(in the rows, 128 means zero)
The rows below come in pairs that one turn or mirror swaps. Which row does each named row swap with?
The rows were stretched afterwards, more along some directions than others.
Todi: [111 115 122 150 112 137 124 116 142 132 145 147  95 112 131 126 131 128
 133 115]
suza: [115 121 118 175 127 128 134 102 125 111 121 157 113 102 127 130 120 128
 127 118]
gud: [127 106 150 171 137 109 130 156 123 134 128 154  96 123 150 118 121 121
 129 141]
sazug: [ 93 135 143 184 123 138  98 122 121 117 120 121  80 123 100  88 149  86
 134 132]
Tove: [101 133 146 164 118 109  87 124 122 145 136 117  98 100 113 114 131 103
 104 134]
bem: [117 110 155 180 123 122 125 133 139 127 133 145 111 104 129 126  95 134
 109 139]
kogi: [104 135 178 187 133 145  99 108 128 123 135 132 103 131 105  77 128  96
  97 133]
bav: [125 103 165 171 126 113 122 165 120 121 120 152 103 113 151 103 129 118
 122 150]
vapa: [104 125 159 169 120 132 106 100 144 132 120 132 117 133 144 128 130 101
 109 129]
gos: [114 129 116 181 118 134 127 101 115 119 128 159 101  86 127 108 111 117
 120 123]
Vave: [111 130 169 159 125 133 109 166 136 112 134 139 111 125 143  93 149 106
 107 137]
lomog: [103 139 172 182 129 123  98 109 127 129 121 132 114 119 135 103 138  94
 103 131]
bave: [110 131 170 157 132 127  98 147 124 131 131 131 130 112 141  92 136 103
  98 151]
fared: [106 120 140 158 104 143 116 105 132 113 147 134  93 121 116 118 142 134
 120 132]
Gokav: [ 97 128 114 159 110 155 108 120 136 107 134 146  97 121 106 111 126 125
 114 118]
sof: [108 157 165 166 133 136 117 148 132 121 113 119 101 129 123  97 140  92
 118 147]
livi: [115 118 113 160 118 117 126  95 123 114 117 163 119  91 128 126 118 126
 124 119]
naz: [114 137 155 193 133 138 100 153 107 100 128 153  90 128 119  67 135  92
 102 139]
vimo: [114 149 175 176 118 151 120 152 137 115 116 122  95 126 125 100 129  97
 109 139]
fef: [115 142 141 187 123 141 102 154 118 102 133 149  96 132 121  80 129 108
  91 139]
vuli: [103 149 145 165 115 135  88 129 141 138 155 126 102 121 125 109 130 109
  93 130]
keser: [129 141 159 163 147 131 141 149 139 132 140 142 104 117 141 125 116 137
 111 144]
felet: [ 91 135 175 174 126 122  92 119 137 149 144 127 103 121 129 114 133 101
  93 138]
Nugu: [111 125 170 159 137 134 106  91 142 144 125 124 113 131 121 100 128 101
 118 126]
kabo: [119 138 134 157 147 132 130 129 128 135 165 131 118 128 122 101 139 123
 123 141]
pesaf: [130 144 154 172 140 145 148 138 132 124 136 130  98 129 128 125 117 123
 126 143]
ruzom: [104 133 114 162 143 136 120 108 130 136 151 147 109  99 112 120 128 135
 106 121]
sezib: [106 132 152 183 125 129 111 136 135 125 142 119  92 129 126 126 127 121
 127 154]
Duku: [105 134 176 184 130 147 100 114 138 142 133 131  91 122 115  81 123 106
 105 136]
zumat: [112 114 137 172 122 140 120 125 156 132 127 141 106 117 122 135  98 139
 113 131]
rekom: [131 138 141 153 137 124 134 132 126 119 160 149 120 125 135 101 137 134
 121 142]
Letu: [107 146 181 168 135 136 115 143 128 119 106 125 112 136 119 112 133  98
 109 136]
Subi: [126 112 150 180 140 111 122 166 121 120 129 155 101 123 145 120 113 119
 119 146]
Pefo: [123 150 153 163 135 148 149 139 135 109 135 134 100 136 132 116 131 131
 131 154]
bupek: [107 138 164 168 120 122  99  95 128 123 128 140 121 119 136 105 136 107
 101 135]
dor: [ 91 136 145 194 127 134  88 119 122 114 120 134  89 118 107  89 141  89
 125 119]
Zuvi: [120 150 163 172 152 146 147 128 130 132 146 134 106 133 133 114 127 129
 123 150]
Firif: [119 129 145 171 104 143 119 124 143 111 134 145 109  94 127 105  96 140
 102 138]
ziko: [106 130 185 164 141 126 102 134 140 134 115 131 122 126 136 121 118 100
 128 158]
Kinul: [122 138 135 182 148 131 108 141 107 113 136 146 108 130 115  87 132 109
 101 143]
rari: [ 99 122 116 170 118 142 124 105 133 118 143 155  98 108 110 125 123 129
 113 120]
nivub: [123 122 131 150 147 138 132 119 115 122 143 150 126 114 129 104 134 128
 125 140]
vasi: [107 130 165 157 116 134 110 152 143 125 145 123 118 127 136  93 146 111
 109 144]
bavin: [124 144 133 162 159 127 123 146 117 124 156 145 113 122 126 102 136 117
 115 135]
veleb: [105 121 173 170 134 138 110 139 148 135 114 132 114 128 136 133 115 107
 128 157]
daso: [101 144 160 168 127 146 119 147 144 120 111 126 112 129 125 111 133 103
 109 135]
Bar: [106 151 138 178 135 161 112 115 116  94 125 154 108 111  98  81 120 107
 124 144]
kevi: [105 149 139 187 141 162 111 118 114 115 126 147  96 110  98  82 121  98
 125 146]
bur: [103 135 178 165 131 121  95 136 133 155 151 124  98 123 140 110 124 114
 108 148]
fem: [ 92 124 176 156 127 132  97 120 151 145 136 127 112 121 137 114 150 112
  99 130]
malap: [111 147 164 163 132 150 116 142 140 114 117 137  99 128 120  91 142 103
 101 128]
noka: [125 150 166 177 136 142 145 145 118 109 135 143 105 119 127 117 113 138
 113 150]
Bogo: [103 126 148 188 133 124 105 126 136 123 135 134 101 127 129 129 124 120
 128 134]
Vif: [116 136 153 151 118 120 107 151 136 115 132 138 124 122 133  94 143 107
 107 134]

lomog is swapped with suza
bur is swapped with Gokav
Zuvi is swapped with daso
Nugu is swapped with Firif
Kinul is swapped with bav

The rows below come in pairs that one turn or mirror swaps. Which row does each named row swap with?
The rows were stretched afterwards, more along some directions than others.
rugi: [124 105 129 146 108 112 143 120 104 124 146 130 145 108 129 122]
gusaz: [132 138 151 124 142 131 103 140 140 135 120 125 136 123 126 129]
lege: [121 139 154 104 108 131 140 131 144 127 130 128 123 106 125 136]
sala: [121 151 120 117 122 111 131 130 150 132 124 133 122 150  97 137]
vadom: [154 148 123 119 125  93 137 106 127 109 150 146 127 105 128 139]
lemu: [139 112 117 125 116  86 142 139 141 121 152 127 144 120 126 144]
kavi: [151 138 136 140 134 115 120 117 114 131 151 131 135 116 124 131]
muv: [107 133 117 139 118 118 117 133 142 138 102 120 141 145 119 130]
fulug: [146 138 119 101 137 136 121 115 130 124 116 136 131 122 146 142]
gom: [145 129 130 106 148 133 125 120 133 123 112 115 128 123 126 134]
darer: [ 93 123 126 152 116 155 122 127 127 133 113 133 130 155 137 111]
Desap: [123 124 135 147 106 120 135 109 112 122 149 136 147 106 120 112]
sem: [109 156 153 122 117 134 133 115 134 120 146 135 116 111 111 120]
gete: [120 126 125 152 127 119 130 127 129 130 111 105 132 146 125 128]
Tisi: [125 148 155 114 109 141 137 116 146 129 131 126 125 109 106 125]
kofa: [102 135 121 150 118  86 139 131 129 124 170 162 129 142 125 119]
zuz: [ 99 124 132 123 119 148 104 134 153 139  84 118 135 150 132 127]
bod: [127 148 124 139 126  85 139 125 127 114 164 141 124 141 116 132]
tema: [113 110 128 128 107 135 124 137 126 148 115 118 139 139 140 130]
Las: [126 127 120 106 108 100 137 121 134 121 153 137 126 117 129 145]
komez: [104 120 133 143 114 130 136 136 142 135 114 128 134 130 146 139]
kekuz: [109 136 121 153 121 108 131  99 117 124 153 143 136 126 124  97]
Fif: [131 142 143 120 128 136 107 116 131 122 138 153 135 126 138 132]
mon: [110 124 136 157 117 130 132 108 105 123 144 127 134 114 114 109]
Tarak: [111 138 121 139 117 113 134 113 137 109 158 150 114 131 113 129]
nofu: [147 144 136 106 135 139 124 109 135 126 109 109 125 110 140 140]
gimin: [126 115 109 140 120 101 163 116 120 118 156 146 126 131 126 140]
davil: [115 136 147 116 116 132 132 119 142 135 142 126 111 112 114 122]
Bip: [119 112 135 147 113 121 137 126 132 131 120 119 141 148 128 115]
mavi: [123 130 118 120 124 109 128 120 139 120 144 146 123 147 102 133]
sok: [104 118 118 138 122 125 143 123 143 133 108 116 121 144 126 125]
pep: [115 125 126 128 131 146 119 157 137 138  93 107 120 127 141 134]
tos: [116 139 117 127 130 109 128 155 114 122 153 154 125 129 147 126]
rone: [144 133 137 122 135 148 105 129 145 142  99 117 130 120 127 145]
ziz: [123 115 133 117 117 133 134 159 143 148 111 117 148 150 142 130]
sezod: [146 117 131 115 134 162 119  99 141 126  90 107 122 123 120 143]
dimul: [105 118 125 140 113 114 131 112 103 126 159 145 138 114 147 105]
Luso: [131 131 132 132 112  81 145 117 141 108 166 143 129 126 115 129]
Vit: [142 136 142 132 124 144 120 125 137 143  92 112 132 126 130 130]
meli: [114 158 147 132 122 125 128 111 152 135 142 133 114 128  97 110]

tos is swapped with pep
fulug is swapped with rone
dimul is swapped with davil

